In the data rows, the value 128 means zero.
Here are some points:
[ 73 112 113 100 129 105 140 146 161  95 123  61 158 109 169 108 144 107
 112 108 129 113 113  85]
[167  95 164 168 145 143  87 158  89 165 142 139 100  89 122 146  91 184
 171 114  55 138  89 145]
[156 113  63 121 185  67  84 104 159 140 147 132 153  47 130 127 174 183
 137 173 173  71 198  59]
[143 102 170 131 150 175  81 139  80 147 111  80 109 134 121 171  67 100
 175 111  87 162 126 125]
[179 166 110 127 165  41 148  78 161  88 169 166  79 121  75 114 236 169
 151 240 185 101 149 125]
[123 156  92 123 141 112 125  88 166 143 170 233 125  72 115 119 198 164
  97 175 212 135 189 101]
[ 92  90 114  80 177 115 114 134 101  79 103  25 186  92  94  98 139 128
 157  93  58 111  65  37]
[139 119 132 148 141 130 124 107  89 165 112 143  85 117  93 129 104 154
 159 128 121 126 125 128]
[104 122 170 147 146 104 134 112 126 132 107  86 146  79 154 100 131 131
 118 145 114  97  77 137]
[132 117 148 134 130 164  97 133  68 147 119  78  96 130 117 113  72 130
 164 109  77 137 119 173]
[132 154 128 149 103 153 128 138 150 144 103 105 104 138 132 150  24 114
 161 104 109 176 117 179]
[ 71  87  94 140 184 133 164 174  92  93 128 111 109 168 121  59 101 108
 161 121 124 109 116  74]
[114 193 107  79  64 161 170  96 226  66 182 182 181 220 142 151 160 123
  65 131 176 152 163 142]
[ 48 139  93  96  96  89 115 184  93 107 122   3 120 138 136  41 162 144
 249 178 100 108 146 137]
[ 96  94 132 173 140 124 141 133  94 125 137 147 195 132 124 104 161  76
 105  58 121 152 140  55]
[ 87 109 147 142 153 120 119 162  99 133  97  77  97 136 128  68 102 164
 222 149 101 137 147 122]
[145  81 143 124 134 171 104 170 116 166  75  35  91 171 170 108  47 129
 171  49  84 160  73 164]
[156 149 123 101 121 137 129 145 193 116 160 184 122 139 117 160 123 114
  70 148 202 123 218  87]
[189 100 137 138 136 108 132 125 147 134  75  60 119 115 142 119 177 154
 188 132  70 164  39 143]
[107 132 152 136  96 139 129 136  69 153 142 130  96 153  97 143 104 129
 153 126 116 136 100 148]
[114 154  76 148 140 122 157 129 203  88 169 206 130 111 146 137 145 103
 115 137 207  74 210 100]
[245 222 115 122 110 114 104  49 134 204 124 251 146  86  94 224 128 177
 100 175 176 124 113 180]
Then 10 other points, each followed by its number:
[144 101 113 131  82 182 152 135  68 152 115  90  54 217 127 152 104  21
 159  47  53 255  82 106] 0
[156 177 109  89 115 105 154  84 174 138 154 118 139 166  92 170 196 118
 125 177 136 177  77 141] 1
[148 175  72 107 149 133 128 120 128 130 117 187  94 180  89 134  79  87
 141 172 156 143 193  76] 2
[127 138 129 141 144 157  78 125 105 130 113 133 123 133 125 135  92 132
 139 124 134 106 125 139] 3
[210 113  99 147 115 213  34 119  88 139  80 136  95  94  56 171 107 165
 192 167  76 121 180  82] 4
[155 168  93  99 117  92 139  83 138 140 132 135 149 147  92 154 171 125
 144 154 141 149 131 117] 5
[123 122 140 170  85 152  77 231 218  71 148 126 120 149 168  79  45 110
 142  74 190  77 224 118] 6
[105  89 174 163 153 199 135 124  77 159 155 123  77 130 129 132  93 165
 114  82 126 104 123 188] 7
[147 152  92 123 152 123 131 109 120 114 164 152 185 118 126 153 175 121
  97 166 165  84 158  97] 8
[199  82 218 156 167 153  33 128  85 165  76 160 169   0 153 211 159  70
  38  56  69  86  46   3] 9
Which of these numbered points is nearest to each point below by angle, seen from the average point of the first points? Its number follows each.
[ 66 138  90 138 158 133  83 148  46 140 168 144  83 161 113  99 109  81
 178 147 119 135 125 177] > 3
[102 135  92 173 106 189  88 200 160  94 125 151 122 138 160 131  60 139
 157 122 136 109 199 119] > 6
[192 164  91 110 123  82 119  90 127 124 159 151 158 108  84 147 203 124
 152 198 136 132 127  98] > 5
[135 167  18  85 161  71 155 106 121  97 135 104 155 165 116  85 189 185
 210 196 167 124 137  71] > 5
[213 146  97 170 148 126  56 133  92 140 121 113 116 112  89 154 147 122
 176 169 139 138 118  31] > 4
[ 97 122  55 114 129  76  94 192 200  48 157  63 129  73 170  53 171 185
 234 182 141  79 169 136] > 6
[134 176  78  84 118  73 179  99 150 109 154 122 148 161 107 102 196 151
 168 177 148 149 140 106] > 5
[162 182  89 108  99  94 171  59 124 139 134 138 124 143 115 148 195 150
 123 168 153 147 102 130] > 5
[179 179 104  81 118  95 114 113 139 119 107 105 138 126 104 161 174 167
 212 168  99 164  91  93] > 5
[115 190 129 100 109 120 109 167 193  87 145 111 177 125 172 118 135 109
 111 137 192  62 162 164] > 6
[126 154  98 165 133 109 163 147 161 106 124 165 120 113 120 122 130 153
 163 165 133 125 169  38] > 2
[107 108 187 177 121 192 154 128  76 161 132 126  64 154 159 105  83 145
 108  86 104 159 112 244] > 7
[ 99  45 154 158 193 197  63 196 120 139  84 111 131  93 188 140   0 118
 152  60  76 115 143 118] > 3
[ 92 118 179 174 132 174 184 146 127 148 131 138  40 154 122 138  45 195
  95  98 127 141 141 224] > 7
[109  80 134 159 162 119  70 190  69 119 103  75  99  79 188  66  75 173
 222 147  81 110  93 143] > 3
[150  99 222 119  98 111  93 146 159 128  99  64 188  78 142 142 135  87
  52  32  90  88  68 123] > 9
[ 95  37 136 146 158 142 133 206 112  51 118 107 177 121 115 137  66  92
  83  92 129 108 189  15] > 6
[172 134 125 181 136  88  81 163  89 137 123  67  81  93 101 135 108 147
 194 129  77 138 122 158] > 4
[226 142 105 118 137  86  73 124 128 168 129 107 157  90 105 135 210 149
 143 205 124 137 146  70] > 5
[187 209 112  72  94  52 173  15 205 123 158 173 171 182 111 152 117 176
  96 137 220 161 136 238] > 5
[174 188 109  75 111  89 200  53 200 136 142 150 133 127 153 205 142 116
  31 165 200 144 127 255] > 1
[ 49  89 104 129 146 127 152 162 112  77  98  30  85 171 171   5  44 152
 194 112 127  98 153 210] > 6
[ 69  80 132 105 113 133 144 141 100 133  96  65 144 214 170  85 111  76
 158  44  63 154 122 115] > 0
[156 118 162 151 126 196  42 163  92 196 113 126  88 134 106 166  77 111
 179 123  75 150  92 134] > 3
[101  83 172 165 139 196 154  81  82 182 151 207  62 143 118  96  53 216
  39 112 106 103  76 255] > 7
[173 142 117 113 124 147 120 122 133 141 162 195 164  70 120 186 136 128
 115 165 157  85 153 101] > 8
[168  94  85 138 139  83  69 136 155  98 140 129 200  94 103 208 241  83
  81 197 145  81 155  39] > 8
[121 115 148 111 133 101 156  67 129 164 136  52 148  97 146  63 163 174
 115 138 107 176  74 197] > 1
[163 131 107 102 129  69  77 112 166  68 132 143 201  67 138 173 126 111
 100 154 176  78 143 118] > 8
